Here are the same points, seen from different sides; a view may also be mirrored.
A view may leave some points out, and in a few views one point is out of place. Which views, in the order they come, and which point in each? Write none if none.
Scene 1:
A:
  fimug [ -3  14 -18 -17 -21  -3 -29   2   0 -21 -30  -5]
  lif [ -6  10 -18 -20 -30 -10 -25   0   2 -13 -20 -10]
  tesu [ -6   7 -15 -19 -31 -11 -25   3   3 -18 -21 -10]
  Mefe [ -6  14 -13 -12 -24  -9 -30   4  -1 -23 -32  -3]
  vigaz [ -5   8 -19 -22 -30  -7 -23   2   3 -16 -20 -10]
  kuful [ -3  15 -13 -13 -21  -8 -30   3  -1 -22 -31  -4]
  lavit [ -8  18 -12 -13 -25 -12 -28   2  -4 -15 -32  -2]
  Potib [ -7  19 -10 -12 -23 -13 -29   2  -5 -15 -33  -2]
  finiz [ -2  13 -15 -20 -32  -9 -22   4   3 -14 -19  -8]
  tenaf [ -3   8 -12 -18 -29 -11 -25   5   2 -20 -23  -9]
  poter [ -5  15 -16 -10 -27  -8 -32   3   3 -24 -27  -2]
B:
  mev [-12  10 -13   3  11   4  12   9   5  -1  -8  21]
  vigaz [-11   6  -5   3   4   5   8   6   6  -4  -7  16]
  tesu [-12   6  -8   3   8   4  10   8   5  -2  -7  19]
  tenaf [-13   6  -9   0  10   5   9  10   2   1  -6  20]
  kuful [-11   5  -9  -9  18  12   8  15   3  -3  -1  17]
  fimug [-8  2 -7 -3 12 14  7 11  6 -5  0 14]
  Potib [-11   8  -8 -13  22   6  10  16   4  -5  -6  20]
  Mefe [-11   2  -8  -9  20  10   8  15   2  -2  -1  18]
  lavit [-10   7  -6 -12  21   5   9  14   5  -7  -6  20]
  lif [-9  8 -6  2  7  4  9  7  8 -6 -8 17]
  finiz [-11  10  -7  -1   4   3   6  10   4  -4  -8  17]
C:
  fuf [ 24 -10  -6  -9  -5   4   0   2   1   3 -36  11]
  kuful [ 21 -10  -3  -8  -4   3   2   1   1   6 -39  10]
  mev [ 16 -19   2  -4 -10  15  -2   8   2   4 -40   7]
  Mefe [ 23 -10  -4  -9  -3   2   2   2   2   5 -36  10]
  lavit [ 26 -11  -6  -4  -8   2   0   4   3   5 -43   7]
  fimug [ 18 -15  -1  -8  -4   3   6  -3   1   4 -41   8]
  tesu [ 17 -21   4  -6  -9  14   0   6   4  -2 -40   6]
  poter [ 19 -12   0 -10  -1   1   3   6   5   4 -36   6]
  tenaf [ 18 -16   3  -8  -8  13  -1   6   2   0 -39   8]
  vigaz [ 16 -23   5  -6  -8  12   3   2   4  -3 -43   5]
  lif [ 17 -22   4  -4  -9  11   2   4   4   0 -45   3]
  finiz [ 17 -18   7  -6  -8  12   0   6   5  -2 -47   5]
D:
  lif [ -6  -5 -41  11  -4  -9   3   5 -15   2   9  17]
  fuf [-18   5 -36   8   1   5  -6   9 -17   2  14  16]
  lavit [-12   7 -34   9  -3  -2  -7  10 -19   0  14  20]
  kuful [-17   6 -37   8  -1   2  -1   9 -19  -1  13  15]
  Potib [-13   9 -35   7  -2  -2  -8  11 -20   1  15  20]
  Mefe [-16   5 -37   9  -1   5  -4  10 -17  -1  13  15]
  poter [-11   4 -39   9  -5   5  -1   9 -17  -4  11  11]
  vigaz [ -8  -8 -42  13  -4  -6   5   2 -15   3   8  16]
  tenaf [-10  -3 -42   7  -1  -1   0   5 -17   7   9  14]
  mev [ -8  -2 -44   5   0  -7   1   7 -15   7   7  15]
  tesu [ -8  -6 -43  10  -1  -4   1   5 -15   5   8  15]
  finiz [ -5  -5 -40   8  -6  -6   4   3 -20   6   9  16]
E:
  mev [-21 -23  -9  16 -10   2   0  12  14  10   0  -9]
  fuf [-25 -23   6  21 -13  -2   5  20  10   9   8  -6]
  fimug [-24 -23   6  14  -8   1   3  18  13   0   7  -9]
  Mefe [-25 -23   4  21 -10  -1   4  21  10   6  10  -8]
  tenaf [-20 -25  -5  16 -11   2  -2  15  14   9   3  -5]
  tesu [-19 -24  -6  14  -9   2  -4  11  16   9   4  -7]
  lavit [-26 -20   4  26  -9  -3   3  16  10   4   3  -9]
  vigaz [-18 -24  -4  11  -7   2  -6   9  17   5   4  -8]
  finiz [-19 -25  -5  16  -5   2  -6  11  15   5  -1  -6]
  kuful [-25 -24   4  19 -10   0   5  21  10   4   6  -8]
Moved in: B
  B moved: fimug
